In the data rows, 50 means zero.
Every row has a hidden score from 0 to 12. What is each row's score? 6 is about the middle.
tensor([46, 55, 42, 61, 54, 48, 37, 65]) -> 5
tensor([54, 53, 51, 57, 38, 46, 43, 65]) -> 9
tensor([33, 34, 42, 78, 31, 37, 26, 78]) -> 12
tensor([37, 37, 80, 43, 48, 49, 58, 36]) -> 6
tensor([41, 42, 75, 52, 50, 48, 51, 44]) -> 6
tensor([49, 50, 56, 62, 30, 45, 41, 70]) -> 11
tensor([45, 42, 46, 48, 78, 49, 55, 46]) -> 0
tensor([42, 39, 55, 41, 73, 50, 64, 38]) -> 0
tensor([43, 75, 42, 46, 55, 63, 45, 39]) -> 3
tensor([52, 48, 52, 59, 38, 50, 45, 72]) -> 9
tensor([43, 72, 40, 55, 54, 61, 42, 48]) -> 4
tensor([67, 51, 41, 27, 45, 52, 74, 30]) -> 6
tensor([85, 48, 32, 30, 40, 41, 55, 34]) -> 9
tensor([53, 73, 37, 41, 55, 57, 46, 43]) -> 4
tensor([35, 42, 87, 49, 44, 51, 51, 40]) -> 7
tensor([47, 74, 46, 49, 57, 59, 46, 46]) -> 3
tensor([44, 35, 53, 41, 82, 49, 60, 43]) -> 0
tensor([52, 60, 50, 57, 56, 45, 41, 62]) -> 5
tensor([50, 51, 51, 58, 41, 49, 46, 73]) -> 8
tensor([33, 36, 42, 81, 32, 40, 27, 79]) -> 12
tensor([44, 41, 59, 42, 77, 49, 56, 41]) -> 0
tensor([41, 44, 47, 52, 80, 50, 51, 48]) -> 0
tensor([44, 82, 42, 39, 50, 65, 47, 39]) -> 4
tensor([42, 68, 42, 51, 58, 62, 47, 46]) -> 3
tensor([38, 38, 86, 52, 42, 47, 45, 40]) -> 8
tensor([55, 41, 59, 47, 50, 59, 60, 43]) -> 5
tensor([44, 81, 41, 43, 54, 63, 44, 39]) -> 3
tensor([36, 33, 87, 58, 40, 43, 41, 40]) -> 9
tensor([49, 44, 53, 64, 41, 43, 44, 67]) -> 9
tensor([32, 40, 39, 81, 28, 39, 28, 78]) -> 12
tensor([36, 39, 89, 56, 38, 44, 42, 42]) -> 9
tensor([57, 39, 56, 54, 41, 43, 50, 67]) -> 9
tensor([42, 37, 53, 40, 81, 51, 64, 39]) -> 0
tensor([49, 76, 42, 45, 57, 60, 48, 40]) -> 3
tensor([43, 70, 53, 50, 55, 65, 46, 45]) -> 3
tensor([69, 38, 41, 24, 40, 42, 86, 28]) -> 9
tensor([43, 72, 41, 50, 62, 61, 42, 43]) -> 2
tensor([49, 67, 39, 49, 61, 58, 41, 49]) -> 2
tensor([40, 37, 52, 42, 84, 51, 54, 37]) -> 0
tensor([38, 40, 90, 39, 41, 44, 56, 35]) -> 9
tensor([39, 75, 40, 49, 58, 65, 38, 46]) -> 2
tensor([42, 41, 53, 43, 79, 50, 55, 45]) -> 0
tensor([39, 44, 46, 51, 81, 48, 53, 45]) -> 0
tensor([44, 78, 39, 47, 52, 60, 43, 43]) -> 4
tensor([45, 67, 42, 50, 58, 63, 45, 47]) -> 3
tensor([51, 50, 47, 67, 37, 45, 42, 72]) -> 10
tensor([47, 56, 49, 61, 59, 49, 43, 62]) -> 4
tensor([87, 43, 29, 28, 44, 41, 59, 31]) -> 8
tensor([65, 39, 46, 26, 40, 46, 86, 26]) -> 8
tensor([49, 41, 48, 64, 37, 41, 38, 78]) -> 10
tensor([43, 71, 41, 53, 57, 60, 42, 49]) -> 3
tensor([68, 48, 46, 28, 42, 54, 78, 33]) -> 7
tensor([55, 42, 47, 45, 68, 54, 59, 46]) -> 1
tensor([44, 77, 34, 45, 53, 64, 43, 39]) -> 3
tensor([51, 41, 55, 60, 34, 45, 45, 66]) -> 10
tensor([40, 76, 42, 51, 55, 58, 43, 46]) -> 4
tensor([42, 44, 49, 50, 79, 50, 50, 50]) -> 0
tensor([37, 44, 75, 53, 48, 54, 54, 43]) -> 6
tensor([43, 77, 37, 49, 54, 61, 40, 46]) -> 4
tensor([49, 81, 35, 42, 53, 59, 42, 41]) -> 4
tensor([32, 39, 41, 77, 31, 39, 29, 76]) -> 12
tensor([58, 40, 56, 49, 50, 55, 64, 47]) -> 5
tensor([70, 49, 40, 27, 40, 46, 79, 31]) -> 8
tensor([30, 34, 45, 82, 30, 37, 26, 76]) -> 12
tensor([32, 37, 88, 50, 45, 47, 47, 38]) -> 7
tensor([50, 48, 60, 62, 35, 41, 44, 67]) -> 11
tensor([47, 59, 47, 65, 53, 47, 43, 63]) -> 6
tensor([35, 41, 88, 49, 40, 45, 48, 37]) -> 9
tensor([81, 51, 35, 31, 50, 50, 61, 37]) -> 6
tensor([86, 42, 33, 25, 48, 44, 56, 34]) -> 7
tensor([60, 50, 50, 30, 47, 55, 79, 31]) -> 6
tensor([39, 39, 60, 49, 76, 49, 54, 45]) -> 0
tensor([38, 40, 52, 45, 81, 49, 51, 44]) -> 0
tensor([46, 41, 51, 42, 78, 46, 59, 42]) -> 0
tensor([35, 33, 91, 43, 40, 45, 57, 34]) -> 9
tensor([59, 42, 51, 56, 38, 42, 45, 69]) -> 10
tensor([37, 45, 86, 49, 41, 50, 50, 37]) -> 8
tensor([31, 44, 46, 81, 33, 41, 28, 74]) -> 11
tensor([48, 64, 54, 57, 48, 50, 46, 59]) -> 6
tensor([45, 69, 40, 38, 61, 67, 48, 39]) -> 1
tensor([83, 42, 34, 30, 44, 43, 60, 33]) -> 8
tensor([57, 47, 50, 55, 34, 47, 45, 68]) -> 10
tensor([62, 47, 53, 48, 35, 46, 53, 63]) -> 10
tensor([42, 47, 48, 45, 78, 51, 51, 44]) -> 0
tensor([44, 66, 42, 43, 67, 63, 48, 40]) -> 0
tensor([33, 40, 42, 79, 28, 39, 28, 78]) -> 12
tensor([45, 69, 42, 43, 59, 60, 47, 46]) -> 3
tensor([32, 41, 49, 81, 31, 39, 29, 73]) -> 12
tensor([42, 84, 40, 53, 48, 55, 39, 48]) -> 6
tensor([46, 78, 37, 48, 61, 61, 40, 43]) -> 2
tensor([91, 47, 31, 27, 41, 40, 55, 35]) -> 9
tensor([52, 40, 60, 54, 54, 59, 60, 47]) -> 4
tensor([36, 42, 50, 44, 81, 50, 53, 44]) -> 0
tensor([30, 40, 42, 83, 28, 38, 25, 77]) -> 12
tensor([53, 46, 49, 59, 41, 48, 49, 73]) -> 8
tensor([57, 43, 57, 57, 36, 43, 47, 67]) -> 10
tensor([30, 42, 42, 83, 34, 44, 27, 69]) -> 11
tensor([42, 42, 48, 45, 78, 51, 55, 44]) -> 0
tensor([50, 47, 56, 60, 36, 42, 43, 71]) -> 10
tensor([39, 39, 87, 47, 42, 46, 56, 37]) -> 8
tensor([50, 39, 60, 58, 52, 53, 52, 56]) -> 5
tensor([45, 69, 39, 45, 63, 63, 43, 46]) -> 1
tensor([51, 38, 65, 50, 54, 58, 61, 48]) -> 4
tensor([59, 40, 51, 47, 58, 59, 58, 46]) -> 3
tensor([29, 33, 42, 86, 28, 34, 26, 75]) -> 12
tensor([46, 45, 52, 65, 50, 56, 50, 60]) -> 5
tensor([43, 79, 44, 45, 54, 63, 44, 39]) -> 3
tensor([31, 40, 42, 84, 31, 39, 23, 71]) -> 12
tensor([51, 42, 55, 57, 56, 60, 57, 45]) -> 3
tensor([44, 79, 37, 42, 51, 65, 44, 46]) -> 4
tensor([47, 51, 48, 57, 57, 46, 47, 59]) -> 5
tensor([65, 44, 43, 27, 41, 50, 87, 29]) -> 8
tensor([87, 45, 31, 30, 43, 44, 56, 39]) -> 8
tensor([66, 44, 47, 31, 46, 54, 77, 29]) -> 6
tensor([50, 43, 49, 60, 55, 57, 49, 52]) -> 4
tensor([50, 60, 45, 55, 51, 48, 48, 60]) -> 6
tensor([84, 40, 37, 30, 42, 41, 63, 37]) -> 9
tensor([36, 36, 95, 44, 40, 43, 48, 37]) -> 9
tensor([70, 44, 43, 26, 43, 50, 81, 29]) -> 7
tensor([66, 45, 47, 24, 41, 46, 82, 27]) -> 8
tensor([48, 82, 35, 42, 52, 60, 43, 44]) -> 4
tensor([57, 47, 49, 53, 55, 59, 57, 50]) -> 4
tensor([84, 45, 34, 31, 46, 47, 57, 39]) -> 7
tensor([41, 39, 66, 65, 44, 51, 46, 54]) -> 7
tensor([33, 42, 88, 53, 41, 44, 48, 38]) -> 9
tensor([86, 49, 30, 28, 44, 47, 55, 34]) -> 7
tensor([85, 41, 33, 29, 49, 47, 57, 39]) -> 6
tensor([53, 55, 47, 58, 51, 48, 47, 62]) -> 6
tensor([63, 48, 48, 53, 35, 44, 47, 66]) -> 10
tensor([42, 74, 41, 49, 55, 58, 42, 50]) -> 4
tensor([49, 62, 44, 60, 46, 45, 39, 62]) -> 8
tensor([84, 39, 32, 29, 46, 41, 58, 33]) -> 8
tensor([41, 71, 42, 54, 59, 59, 42, 50]) -> 3
tensor([45, 67, 47, 48, 55, 63, 48, 46]) -> 3
tensor([87, 39, 33, 29, 45, 40, 59, 32]) -> 8
tensor([62, 43, 45, 28, 44, 51, 82, 28]) -> 7
tensor([83, 44, 33, 36, 47, 43, 49, 47]) -> 7
tensor([73, 36, 41, 27, 40, 49, 80, 32]) -> 8
tensor([47, 42, 49, 44, 80, 46, 60, 44]) -> 0
tensor([44, 76, 38, 41, 57, 59, 48, 44]) -> 3
tensor([42, 56, 51, 61, 54, 49, 41, 59]) -> 5
tensor([38, 34, 91, 44, 41, 46, 56, 32]) -> 8
tensor([44, 40, 52, 41, 77, 49, 60, 39]) -> 0
tensor([84, 41, 36, 30, 50, 44, 60, 34]) -> 6
tensor([46, 66, 42, 45, 62, 61, 47, 44]) -> 2
tensor([51, 59, 49, 60, 54, 45, 43, 57]) -> 6
tensor([40, 72, 41, 46, 60, 63, 45, 46]) -> 2
tensor([50, 55, 45, 62, 55, 46, 42, 61]) -> 5
tensor([30, 39, 46, 80, 31, 34, 26, 73]) -> 12
tensor([48, 77, 38, 39, 57, 57, 45, 38]) -> 3
tensor([32, 34, 43, 80, 36, 40, 27, 74]) -> 11
tensor([44, 64, 45, 49, 63, 62, 48, 47]) -> 1
tensor([86, 39, 31, 28, 44, 45, 56, 34]) -> 8
tensor([47, 79, 36, 40, 56, 59, 43, 41]) -> 3
tensor([43, 52, 42, 64, 50, 45, 40, 67]) -> 7
tensor([52, 45, 53, 61, 38, 41, 43, 72]) -> 10
tensor([48, 45, 53, 51, 56, 58, 58, 49]) -> 4
tensor([48, 53, 51, 56, 54, 48, 42, 63]) -> 5
tensor([34, 30, 92, 48, 36, 50, 49, 37]) -> 9
tensor([48, 40, 53, 65, 36, 46, 45, 69]) -> 10
tensor([29, 42, 45, 85, 32, 36, 25, 74]) -> 12
tensor([77, 54, 35, 31, 44, 48, 58, 36]) -> 7
tensor([49, 43, 57, 59, 57, 55, 52, 45]) -> 4
tensor([29, 40, 44, 87, 34, 42, 30, 70]) -> 11
tensor([50, 62, 46, 55, 55, 50, 43, 60]) -> 5
tensor([54, 38, 66, 50, 54, 50, 59, 48]) -> 5
tensor([44, 68, 43, 50, 58, 57, 47, 44]) -> 3
tensor([68, 41, 53, 28, 36, 49, 84, 29]) -> 9
tensor([48, 66, 41, 43, 58, 62, 47, 43]) -> 3
tensor([53, 46, 45, 64, 40, 45, 46, 69]) -> 9
tensor([43, 78, 39, 52, 55, 62, 39, 52]) -> 3
tensor([49, 45, 52, 61, 35, 39, 42, 74]) -> 11
tensor([43, 55, 44, 66, 49, 45, 39, 65]) -> 7
tensor([42, 38, 48, 41, 85, 50, 54, 40]) -> 0
tensor([80, 45, 34, 29, 49, 49, 59, 38]) -> 6
tensor([38, 81, 40, 49, 45, 60, 40, 48]) -> 6
tensor([45, 58, 49, 62, 48, 50, 38, 63]) -> 7
tensor([84, 45, 35, 33, 43, 45, 60, 34]) -> 8
tensor([46, 55, 43, 60, 49, 47, 42, 68]) -> 7
tensor([31, 36, 42, 82, 30, 39, 27, 74]) -> 12
tensor([54, 45, 53, 56, 31, 41, 46, 72]) -> 11
tensor([37, 39, 90, 49, 36, 49, 50, 40]) -> 9
tensor([54, 45, 57, 56, 32, 45, 47, 70]) -> 11
tensor([41, 81, 38, 50, 55, 63, 44, 45]) -> 3
tensor([59, 46, 53, 48, 42, 47, 52, 65]) -> 8
tensor([72, 47, 44, 28, 46, 46, 78, 35]) -> 7
tensor([65, 47, 42, 30, 45, 53, 81, 28]) -> 6
tensor([46, 73, 40, 45, 59, 61, 46, 42]) -> 2
tensor([62, 48, 53, 56, 34, 41, 46, 67]) -> 11
tensor([37, 40, 83, 48, 45, 51, 56, 39]) -> 7
tensor([52, 39, 61, 46, 56, 53, 64, 46]) -> 4
tensor([43, 54, 41, 68, 40, 44, 37, 69]) -> 9
tensor([45, 60, 44, 59, 48, 50, 40, 64]) -> 6
tensor([50, 44, 57, 62, 54, 58, 50, 54]) -> 4
tensor([48, 55, 48, 58, 58, 48, 44, 57]) -> 4
tensor([50, 42, 50, 44, 75, 48, 56, 50]) -> 0
tensor([54, 50, 50, 60, 38, 43, 43, 71]) -> 10
tensor([35, 39, 85, 57, 43, 46, 48, 41]) -> 8
tensor([32, 35, 54, 80, 36, 39, 30, 73]) -> 11
tensor([86, 40, 33, 29, 40, 45, 62, 32]) -> 8
tensor([42, 43, 50, 42, 75, 53, 55, 45]) -> 0
tensor([59, 46, 50, 52, 41, 47, 46, 66]) -> 8
tensor([42, 78, 40, 51, 55, 59, 39, 47]) -> 4
tensor([50, 38, 53, 60, 51, 54, 54, 54]) -> 5
tensor([33, 42, 37, 77, 30, 36, 26, 81]) -> 12
tensor([33, 36, 38, 78, 32, 37, 27, 82]) -> 12
tensor([53, 38, 54, 50, 59, 58, 58, 45]) -> 3
tensor([60, 44, 49, 29, 49, 54, 84, 31]) -> 5
tensor([51, 61, 43, 59, 56, 54, 46, 60]) -> 4
tensor([49, 60, 48, 62, 53, 47, 44, 61]) -> 6
tensor([59, 51, 50, 55, 35, 49, 45, 68]) -> 10
tensor([47, 54, 46, 61, 51, 51, 42, 63]) -> 6
tensor([49, 45, 52, 59, 38, 44, 46, 74]) -> 9
tensor([48, 42, 58, 56, 56, 60, 57, 43]) -> 3
tensor([50, 74, 39, 39, 61, 59, 47, 40]) -> 2
tensor([62, 38, 50, 29, 43, 45, 86, 31]) -> 8
tensor([68, 44, 45, 26, 46, 46, 80, 32]) -> 7
tensor([41, 35, 60, 49, 69, 47, 59, 47]) -> 2
tensor([52, 50, 53, 59, 32, 44, 49, 66]) -> 11
tensor([55, 38, 57, 57, 49, 53, 54, 51]) -> 6
tensor([38, 39, 51, 49, 77, 53, 50, 44]) -> 0
tensor([42, 75, 42, 47, 50, 62, 47, 48]) -> 4
tensor([69, 43, 44, 27, 38, 48, 80, 27]) -> 9
tensor([48, 70, 39, 40, 68, 63, 47, 40]) -> 0
tensor([77, 49, 32, 34, 52, 49, 61, 42]) -> 5
tensor([35, 45, 78, 56, 47, 52, 46, 41]) -> 6
tensor([54, 47, 53, 59, 38, 43, 42, 67]) -> 10
tensor([54, 44, 55, 58, 54, 55, 53, 51]) -> 4
tensor([54, 43, 51, 57, 36, 45, 47, 72]) -> 10
tensor([35, 36, 91, 49, 39, 46, 47, 35]) -> 9
tensor([85, 42, 35, 28, 41, 46, 57, 33]) -> 8
tensor([42, 72, 43, 52, 55, 57, 46, 44]) -> 4
tensor([53, 43, 51, 57, 58, 54, 53, 51]) -> 4
tensor([35, 44, 84, 48, 43, 49, 53, 38]) -> 8
tensor([48, 70, 43, 43, 54, 64, 48, 45]) -> 3
tensor([42, 67, 43, 47, 66, 64, 43, 41]) -> 1
tensor([40, 77, 42, 49, 55, 57, 44, 44]) -> 4
tensor([49, 74, 40, 46, 58, 59, 43, 47]) -> 3
tensor([55, 35, 59, 56, 57, 51, 57, 49]) -> 4
tensor([46, 44, 47, 63, 38, 47, 41, 73]) -> 9
tensor([55, 48, 51, 59, 35, 45, 45, 68]) -> 10
tensor([37, 39, 84, 39, 44, 49, 62, 29]) -> 7
tensor([59, 48, 48, 56, 36, 46, 45, 70]) -> 10
tensor([38, 44, 82, 50, 45, 50, 54, 42]) -> 7
tensor([41, 42, 51, 46, 82, 48, 51, 43]) -> 0
tensor([53, 48, 58, 58, 39, 44, 46, 66]) -> 9
tensor([44, 49, 46, 42, 72, 53, 55, 47]) -> 0
tensor([54, 46, 56, 55, 40, 44, 48, 69]) -> 9
tensor([40, 75, 43, 50, 55, 59, 42, 46]) -> 4
tensor([32, 34, 37, 83, 37, 36, 25, 77]) -> 11
tensor([39, 37, 51, 46, 81, 47, 59, 43]) -> 0
tensor([86, 46, 30, 32, 43, 44, 52, 38]) -> 8
tensor([82, 45, 34, 27, 50, 43, 64, 37]) -> 6
tensor([43, 33, 49, 49, 84, 50, 52, 46]) -> 0
tensor([43, 46, 55, 46, 74, 52, 61, 45]) -> 0
tensor([43, 40, 57, 51, 72, 48, 54, 47]) -> 1
tensor([49, 43, 58, 58, 40, 43, 47, 66]) -> 9
tensor([67, 43, 45, 28, 44, 49, 81, 25]) -> 7
tensor([47, 77, 39, 46, 54, 62, 46, 41]) -> 3
tensor([85, 43, 33, 30, 49, 42, 56, 37]) -> 7
tensor([51, 50, 49, 56, 36, 49, 40, 73]) -> 9
tensor([31, 32, 36, 79, 27, 36, 28, 84]) -> 12
tensor([51, 47, 49, 51, 62, 63, 52, 44]) -> 2
tensor([49, 42, 47, 63, 35, 41, 41, 80]) -> 11
tensor([41, 84, 38, 46, 44, 60, 37, 47]) -> 6
tensor([34, 35, 95, 49, 37, 40, 46, 38]) -> 10
tensor([49, 75, 40, 44, 58, 59, 48, 44]) -> 3
tensor([42, 76, 39, 45, 54, 59, 44, 47]) -> 4
tensor([68, 36, 45, 26, 46, 46, 84, 26]) -> 7
tensor([70, 48, 40, 29, 41, 52, 78, 33]) -> 7
tensor([45, 53, 49, 63, 58, 48, 46, 61]) -> 4
tensor([85, 44, 33, 29, 52, 47, 55, 39]) -> 5
tensor([55, 43, 52, 48, 55, 57, 56, 53]) -> 4
tensor([43, 73, 40, 45, 57, 62, 45, 42]) -> 3
tensor([44, 49, 44, 70, 46, 46, 35, 74]) -> 8
tensor([51, 80, 38, 40, 52, 57, 48, 45]) -> 4
tensor([46, 73, 40, 44, 62, 67, 43, 38]) -> 1
tensor([45, 46, 47, 41, 79, 48, 55, 43]) -> 0
tensor([46, 73, 38, 45, 56, 62, 47, 46]) -> 3
tensor([33, 38, 46, 78, 32, 41, 28, 77]) -> 11
tensor([44, 78, 41, 49, 49, 56, 42, 50]) -> 5
tensor([55, 51, 63, 55, 36, 46, 50, 61]) -> 10
tensor([52, 47, 49, 61, 38, 41, 45, 73]) -> 10
tensor([33, 36, 89, 47, 45, 46, 47, 38]) -> 7
tensor([58, 48, 51, 55, 34, 42, 45, 71]) -> 11
tensor([44, 78, 39, 52, 52, 57, 40, 50]) -> 5
tensor([56, 52, 47, 55, 37, 50, 46, 72]) -> 9
tensor([43, 41, 45, 46, 80, 50, 51, 48]) -> 0
tensor([84, 49, 30, 30, 46, 46, 58, 36]) -> 7
tensor([41, 81, 45, 47, 52, 62, 45, 44]) -> 4
tensor([41, 40, 54, 47, 77, 47, 52, 44]) -> 0
tensor([47, 60, 41, 63, 58, 45, 39, 60]) -> 5
tensor([58, 47, 46, 55, 36, 44, 44, 70]) -> 10
tensor([48, 44, 61, 63, 36, 46, 40, 69]) -> 10
tensor([53, 38, 53, 50, 57, 58, 52, 56]) -> 3
tensor([44, 81, 42, 42, 50, 61, 50, 35]) -> 4
tensor([68, 42, 44, 25, 42, 51, 82, 29]) -> 7
tensor([43, 45, 82, 43, 42, 50, 59, 36]) -> 8
tensor([35, 38, 85, 49, 41, 50, 46, 39]) -> 8
tensor([39, 43, 83, 51, 47, 51, 55, 40]) -> 6
tensor([68, 43, 43, 26, 50, 49, 80, 30]) -> 6
tensor([32, 42, 44, 82, 30, 41, 27, 71]) -> 12
tensor([45, 60, 49, 59, 52, 48, 44, 60]) -> 6
tensor([45, 63, 49, 58, 53, 49, 47, 60]) -> 5
tensor([72, 46, 43, 27, 50, 52, 82, 29]) -> 5
tensor([31, 34, 43, 86, 29, 37, 28, 72]) -> 12
tensor([41, 40, 50, 45, 76, 52, 50, 46]) -> 0
tensor([31, 34, 41, 83, 31, 36, 27, 74]) -> 12
tensor([31, 35, 40, 82, 32, 38, 26, 78]) -> 12
tensor([49, 76, 42, 50, 51, 59, 43, 50]) -> 5
tensor([52, 41, 61, 49, 54, 57, 63, 48]) -> 4
tensor([84, 49, 30, 29, 47, 44, 52, 40]) -> 7
tensor([44, 74, 40, 48, 63, 61, 41, 45]) -> 2
tensor([46, 72, 38, 46, 60, 61, 41, 46]) -> 2
tensor([56, 49, 54, 51, 37, 43, 48, 68]) -> 10
tensor([54, 42, 55, 55, 48, 57, 55, 53]) -> 6
tensor([40, 41, 58, 46, 81, 49, 57, 42]) -> 0
tensor([42, 42, 54, 50, 70, 49, 51, 51]) -> 1
tensor([43, 67, 42, 49, 63, 61, 50, 44]) -> 2
tensor([73, 39, 42, 26, 39, 45, 84, 28]) -> 9
tensor([47, 54, 50, 63, 58, 46, 43, 57]) -> 5
tensor([60, 44, 51, 49, 54, 58, 61, 46]) -> 4
tensor([67, 47, 45, 29, 41, 51, 80, 32]) -> 8
tensor([40, 40, 54, 49, 76, 49, 55, 46]) -> 0
tensor([32, 36, 48, 82, 28, 36, 28, 72]) -> 12
tensor([31, 36, 46, 82, 31, 36, 26, 68]) -> 12
tensor([31, 34, 42, 82, 30, 37, 27, 78]) -> 12
tensor([40, 36, 55, 50, 75, 50, 51, 48]) -> 0
tensor([69, 43, 47, 27, 48, 51, 75, 33]) -> 6
tensor([31, 36, 46, 81, 30, 36, 29, 74]) -> 12
tensor([42, 72, 38, 50, 56, 61, 43, 49]) -> 3
tensor([36, 40, 87, 41, 42, 50, 55, 37]) -> 8
tensor([41, 73, 48, 52, 55, 60, 44, 46]) -> 4
tensor([50, 41, 59, 57, 54, 54, 52, 55]) -> 5
tensor([90, 41, 29, 31, 40, 41, 55, 42]) -> 9
tensor([44, 42, 56, 45, 72, 51, 61, 44]) -> 1
tensor([88, 39, 33, 29, 47, 43, 62, 36]) -> 7
tensor([45, 62, 48, 62, 53, 52, 40, 58]) -> 5
tensor([50, 44, 54, 45, 58, 62, 64, 44]) -> 3
tensor([44, 70, 41, 42, 61, 60, 49, 45]) -> 2
tensor([39, 41, 83, 48, 44, 47, 58, 36]) -> 8
tensor([66, 41, 51, 27, 43, 44, 85, 29]) -> 8
tensor([35, 35, 93, 50, 40, 44, 45, 39]) -> 9
tensor([63, 41, 49, 27, 47, 53, 81, 31]) -> 6
tensor([65, 40, 46, 29, 51, 52, 79, 32]) -> 5
tensor([46, 46, 47, 62, 59, 48, 42, 62]) -> 4
tensor([56, 44, 51, 58, 40, 50, 48, 69]) -> 8
tensor([45, 60, 42, 57, 56, 47, 41, 57]) -> 5
tensor([71, 40, 46, 26, 39, 49, 80, 29]) -> 8
tensor([52, 61, 46, 53, 57, 51, 46, 55]) -> 4
tensor([51, 39, 61, 52, 52, 53, 57, 51]) -> 5
tensor([49, 49, 48, 63, 35, 48, 40, 74]) -> 10
tensor([42, 59, 47, 55, 58, 49, 44, 54]) -> 4
tensor([40, 41, 47, 48, 82, 51, 54, 45]) -> 0
tensor([34, 32, 92, 47, 41, 47, 48, 37]) -> 8
tensor([44, 73, 41, 50, 56, 58, 44, 46]) -> 4
tensor([44, 40, 49, 48, 82, 45, 49, 45]) -> 0
tensor([35, 38, 87, 53, 38, 45, 45, 39]) -> 9
tensor([66, 46, 47, 26, 43, 53, 79, 31]) -> 7
tensor([86, 46, 31, 29, 43, 47, 52, 35]) -> 8
tensor([36, 37, 59, 45, 78, 55, 54, 39]) -> 0
tensor([55, 48, 53, 55, 33, 47, 50, 66]) -> 10
tensor([46, 74, 39, 48, 51, 58, 42, 51]) -> 5
tensor([60, 49, 45, 59, 32, 46, 40, 73]) -> 11
tensor([53, 62, 46, 55, 51, 50, 51, 52]) -> 6
tensor([56, 51, 54, 54, 40, 48, 47, 64]) -> 8
tensor([50, 70, 40, 43, 60, 62, 49, 42]) -> 2
tensor([32, 31, 39, 83, 34, 37, 28, 78]) -> 12
tensor([41, 37, 48, 43, 81, 47, 57, 39]) -> 0
tensor([87, 41, 34, 29, 45, 43, 56, 37]) -> 8
tensor([55, 45, 48, 57, 36, 42, 42, 75]) -> 10
tensor([71, 45, 45, 25, 41, 50, 84, 31]) -> 8
tensor([45, 42, 48, 46, 76, 48, 54, 46]) -> 0
tensor([52, 71, 46, 38, 60, 58, 51, 40]) -> 2
tensor([42, 47, 43, 40, 81, 56, 57, 41]) -> 0
tensor([35, 38, 88, 53, 41, 47, 46, 40]) -> 8
tensor([47, 46, 50, 62, 36, 43, 44, 73]) -> 10
tensor([58, 43, 56, 53, 42, 45, 47, 66]) -> 8
tensor([54, 47, 53, 58, 41, 43, 50, 68]) -> 9
tensor([48, 67, 44, 48, 61, 57, 47, 49]) -> 3
tensor([52, 62, 41, 55, 51, 50, 46, 58]) -> 6
tensor([34, 43, 82, 49, 48, 46, 52, 36]) -> 7
tensor([41, 37, 52, 45, 82, 51, 55, 43]) -> 0
tensor([30, 37, 33, 87, 26, 33, 23, 79]) -> 12
tensor([85, 41, 33, 28, 44, 40, 59, 39]) -> 8
tensor([50, 47, 61, 58, 34, 42, 48, 62]) -> 11
tensor([54, 49, 57, 62, 37, 45, 45, 68]) -> 10
tensor([40, 40, 49, 40, 78, 55, 60, 41]) -> 0
tensor([52, 39, 57, 61, 34, 41, 44, 76]) -> 11
tensor([47, 76, 40, 47, 53, 57, 44, 45]) -> 4
tensor([82, 45, 33, 31, 45, 49, 60, 34]) -> 7
tensor([29, 36, 42, 82, 30, 34, 25, 76]) -> 12
tensor([36, 40, 87, 47, 43, 46, 55, 37]) -> 8
tensor([59, 41, 53, 55, 39, 47, 49, 68]) -> 9
tensor([50, 39, 57, 57, 60, 56, 52, 51]) -> 3
tensor([42, 42, 83, 46, 42, 44, 56, 40]) -> 8
tensor([49, 41, 60, 56, 60, 51, 59, 50]) -> 4
tensor([43, 69, 46, 47, 58, 60, 46, 46]) -> 3
tensor([48, 68, 44, 50, 61, 57, 43, 52]) -> 3
tensor([48, 54, 48, 56, 59, 53, 43, 59]) -> 4
tensor([50, 53, 46, 56, 57, 47, 45, 58]) -> 5
tensor([50, 40, 50, 65, 35, 45, 41, 75]) -> 10
tensor([47, 79, 36, 42, 57, 59, 47, 38]) -> 3
tensor([89, 40, 35, 32, 37, 42, 63, 34]) -> 10
tensor([41, 45, 58, 43, 73, 51, 57, 43]) -> 0
tensor([80, 45, 32, 30, 53, 50, 61, 40]) -> 5
tensor([43, 38, 53, 39, 79, 51, 59, 39]) -> 0
tensor([85, 41, 29, 32, 44, 41, 57, 36]) -> 8
tensor([30, 32, 42, 88, 28, 33, 26, 75]) -> 12
tensor([83, 43, 36, 33, 46, 46, 55, 41]) -> 7
tensor([41, 72, 40, 50, 56, 60, 42, 50]) -> 3
tensor([42, 38, 53, 39, 80, 49, 62, 37]) -> 0
tensor([69, 43, 49, 27, 45, 44, 82, 35]) -> 7
tensor([31, 34, 38, 80, 27, 36, 26, 80]) -> 12
tensor([55, 44, 56, 60, 41, 46, 49, 63]) -> 9
tensor([45, 68, 44, 47, 67, 58, 46, 47]) -> 1
tensor([52, 41, 56, 54, 57, 53, 56, 47]) -> 4
tensor([31, 32, 39, 81, 29, 36, 28, 81]) -> 12
tensor([36, 41, 82, 50, 43, 51, 51, 41]) -> 7
tensor([58, 50, 48, 53, 37, 50, 46, 71]) -> 9
tensor([44, 37, 59, 57, 58, 61, 50, 48]) -> 3
tensor([82, 47, 32, 31, 46, 45, 60, 35]) -> 7
tensor([37, 37, 45, 76, 36, 41, 30, 78]) -> 11
tensor([46, 67, 40, 47, 58, 59, 44, 48]) -> 3
tensor([41, 39, 61, 58, 57, 59, 50, 49]) -> 3
tensor([82, 42, 34, 27, 48, 47, 62, 28]) -> 6
tensor([40, 40, 82, 48, 47, 54, 55, 40]) -> 6
tensor([44, 46, 45, 43, 80, 54, 56, 42]) -> 0
tensor([38, 43, 50, 49, 77, 48, 50, 45]) -> 0
tensor([56, 50, 53, 58, 37, 50, 47, 66]) -> 9
tensor([39, 71, 42, 52, 56, 61, 38, 52]) -> 3
tensor([40, 76, 43, 45, 58, 61, 44, 47]) -> 3
tensor([42, 74, 40, 44, 58, 65, 42, 44]) -> 2
tensor([41, 55, 43, 61, 58, 50, 42, 64]) -> 4
tensor([84, 42, 31, 26, 47, 47, 57, 35]) -> 7
